Turns in one plane each, and the order they were made in; the first pair answered:
J_375 (before -> after):
25, -14, -14, 1, 1, 3, 5, -11 -> 30, -15, -9, -3, -5, 5, 5, -10
44, 27, 5, -6, 23, 1, 26, -23 -> 32, -14, 36, 26, -5, 4, -29, -35
15, 22, -16, -13, 30, 5, 41, 2 -> 16, -1, 51, -9, -11, 14, -13, -21
J_960 (before -> after):
-28, 25, 34, 4, -7, 21, 1, 19 -> -2, 13, 55, 6, 1, 13, -12, -8
-7, -64, -3, 21, -1, 14, -43, 3 -> -29, -58, -18, 20, -3, 16, -32, 23
32, -3, 15, 0, 6, -6, -2, -24 -> 23, -14, -18, 12, 21, -11, 9, -14
J_696 (before -> after):
25, -24, 15, -12, -4, -11, -8, -16 -> -18, -25, -27, 1, -5, -7, 9, 18
14, -5, -1, -6, -1, -3, 0, -23 -> -9, -15, -23, 3, -3, 1, 3, -9
-37, -7, -12, -2, -6, 26, 2, 22 -> 7, 21, 23, -31, -3, 22, 7, -3

Between the rows of a pair lie 2 to 3 turns.
11, 24, 28, -23, -24, 2, 0, -10 -> 28, -16, -18, 0, 23, -14, 1, -26 -> J_960 J_960
-16, 37, -16, 10, -6, 23, 17, 46 -> -15, 24, -34, 22, 10, 19, 24, 44 -> J_960 J_375 J_375
16, -1, 35, -11, 18, -22, -41, -15 -> -18, -11, -26, 8, 41, -29, -9, 16 -> J_960 J_960
-11, 0, 42, 8, -24, 7, -40, 1 -> -42, 10, -27, 13, 1, 3, 4, 37 -> J_960 J_696
-23, -13, -49, 15, 22, -7, 10, 16 -> -26, 36, 8, -16, -33, 13, 2, 26 -> J_960 J_375
41, 43, 35, -17, 23, 12, -5, -35 -> -43, 2, -51, 26, 33, 14, 9, 22 -> J_960 J_696 J_960
10, 14, 40, 7, -38, 9, -10, 1 -> 9, 31, -20, 0, 2, -1, 42, 17 -> J_375 J_375
-40, 14, 16, 6, -40, 20, -5, 46 -> 2, 40, -11, -17, 12, 6, 45, 30 -> J_960 J_375 J_375
17, 41, -17, -24, 36, 5, 22, 0 -> -40, -4, 10, 9, -19, 21, -46, 15 -> J_375 J_696 J_960
31, 37, 23, -23, -9, -4, 25, -5 -> -36, 14, -16, 8, -28, 1, 17, 36 -> J_375 J_696
7, 12, 25, -22, -13, 4, 0, 0 -> 13, -17, -11, -2, 21, -11, 3, -16 -> J_960 J_960
-35, 21, -41, -9, 3, 6, 14, 28 -> -43, 9, 5, 1, -34, 13, -28, 19 -> J_960 J_375
-22, -6, -39, 4, 15, 2, 15, 15 -> 12, -33, -15, 11, 26, -5, -11, -23 -> J_696 J_960 J_696
-28, -29, -38, 25, 4, 5, -6, 13 -> 26, 13, 41, -13, -19, 13, -19, -19 -> J_960 J_375 J_696
14, 27, 39, -21, -14, 4, -4, -3 -> -23, -31, -25, 27, 10, -6, -13, 8 -> J_960 J_696
-3, -33, -17, 17, 43, 4, 19, -33 -> -42, 16, 32, -5, -22, 29, 15, 5 -> J_960 J_960 J_375
-18, 39, 29, -29, -28, 32, 17, 5 -> -58, 2, -18, 8, -13, 28, 12, 25 -> J_696 J_375 J_960
47, 19, -32, -30, 30, -26, 28, -13 -> -37, -39, -47, 24, -15, -12, -25, 19 -> J_375 J_696
-5, -6, -48, -1, 21, -7, 34, 5 -> 42, -4, 17, -20, 10, -6, 9, -37 -> J_375 J_960
3, 1, -33, 5, 17, -8, 24, 13 -> 21, -30, 3, 14, 7, -11, -17, -15 -> J_375 J_960 J_375
-16, 19, -24, -10, -5, 8, 31, 25 -> -26, 2, -31, 7, -7, 2, 20, 28 -> J_960 J_375 J_375
43, -30, 9, 2, 36, -22, -14, -36 -> 31, 5, -34, -12, 51, -19, 35, -11 -> J_960 J_696
14, 9, -33, -10, 20, 0, 28, 13 -> 16, 30, 12, -28, -4, 12, 17, 7 -> J_960 J_960
-27, 8, 5, 11, -36, 7, -35, 5 -> -19, -2, -50, 21, 11, -8, -2, 7 -> J_960 J_375
11, 33, -4, -14, 8, 2, 29, 5 -> -38, -1, 4, 11, -21, 6, -11, 23 -> J_375 J_696
-21, 6, -32, -8, 33, 6, 20, 10 -> -17, -17, 31, 0, -9, 15, -38, -12 -> J_960 J_960 J_696
-25, 47, 33, -29, -43, 20, 4, 29 -> 6, 57, -12, -36, 12, 0, 50, 18 -> J_696 J_375 J_375
-30, -2, -28, 16, -10, -1, 1, 25 -> 36, 9, -11, -5, 27, -18, 13, -19 -> J_696 J_960 J_960
28, 6, -4, 5, 27, -23, 16, -23 -> 3, 24, 41, 0, -26, -5, -8, -8 -> J_960 J_960 J_375
-22, -31, -6, 9, -4, -12, -37, -8 -> 26, 2, -1, -21, 28, -20, -1, -28 -> J_375 J_696
-29, -24, -48, 26, 27, 2, 7, -1 -> 29, -15, -24, 7, 48, -11, 8, -41 -> J_696 J_696 J_375
-36, 7, 18, 9, -41, 10, -21, 22 -> 7, -32, 23, 18, -12, -8, -42, -23 -> J_960 J_960
6, -34, -33, 27, 14, -17, -31, -17 -> -22, 44, -15, -10, -30, 12, 5, 33 -> J_960 J_960 J_375
7, 29, -5, -19, 10, 11, 18, 5 -> -31, -3, -2, 5, -20, 20, -13, 16 -> J_375 J_696
-36, 15, 3, -18, -37, 7, -27, 13 -> -31, 40, -13, -28, -23, 1, 4, 21 -> J_375 J_375
-2, -24, 28, 14, -5, -7, -32, -21 -> 7, 8, -20, -3, 36, -13, 29, -6 -> J_960 J_375
-3, -52, -39, 24, 24, -21, -28, 13 -> -29, -35, 9, 14, -31, -2, -48, 31 -> J_696 J_375 J_696
-31, 25, -1, -9, -20, -12, 3, 28 -> -18, 19, 32, -5, -38, -16, -22, 11 -> J_375 J_375 J_960
14, -23, 10, 8, -24, 8, -32, -1 -> -5, -30, -25, 18, -7, 3, -17, 12 -> J_960 J_960
-12, -14, 8, -8, -22, 6, -35, -18 -> -5, 13, -34, -23, 14, 1, 19, -4 -> J_960 J_960 J_375
16, -13, 31, 1, -7, -5, -18, -19 -> -25, -10, -26, 13, 2, -4, 12, 19 -> J_375 J_960
-46, -3, 9, -4, -45, 12, -2, 40 -> 7, -64, -2, 18, 9, -17, -27, -23 -> J_960 J_960 J_960
6, -10, -16, 10, 20, 5, 19, 0 -> -7, 17, 2, -2, -11, 18, 22, 14 -> J_960 J_960
58, -6, -2, -13, 46, -15, 6, -41 -> 42, -14, -29, -6, 55, -20, 17, -32 -> J_960 J_696
-4, -42, -19, 21, 24, -12, -15, -19 -> 35, -4, 27, -12, 12, -12, -9, -43 -> J_696 J_375 J_960
12, 2, 39, -19, -31, 13, -24, 5 -> 12, -36, -38, 8, 27, -9, -5, -3 -> J_960 J_375
14, -19, -9, -13, 26, -20, 24, -33 -> 9, -34, 25, -3, -8, -17, -13, -38 -> J_696 J_375 J_375
-11, 30, 23, -30, -29, 4, 1, 20 -> 6, 10, -32, -19, 28, -18, 30, 7 -> J_960 J_375 J_375
-23, 37, -44, -1, 15, -14, 31, 29 -> 20, 52, 41, -27, -25, -6, -6, -5 -> J_960 J_960
48, 13, -12, -22, 38, -26, 24, -17 -> 17, 15, 53, -21, -38, -2, -29, -7 -> J_960 J_960 J_375
-16, -53, -22, 36, 6, -15, -36, -1 -> -39, 35, -27, -12, -13, 8, 26, 49 -> J_960 J_960 J_375
21, 23, 6, -18, 4, 10, 7, -9 -> 17, -14, 13, 5, 1, 5, -23, -22 -> J_960 J_375
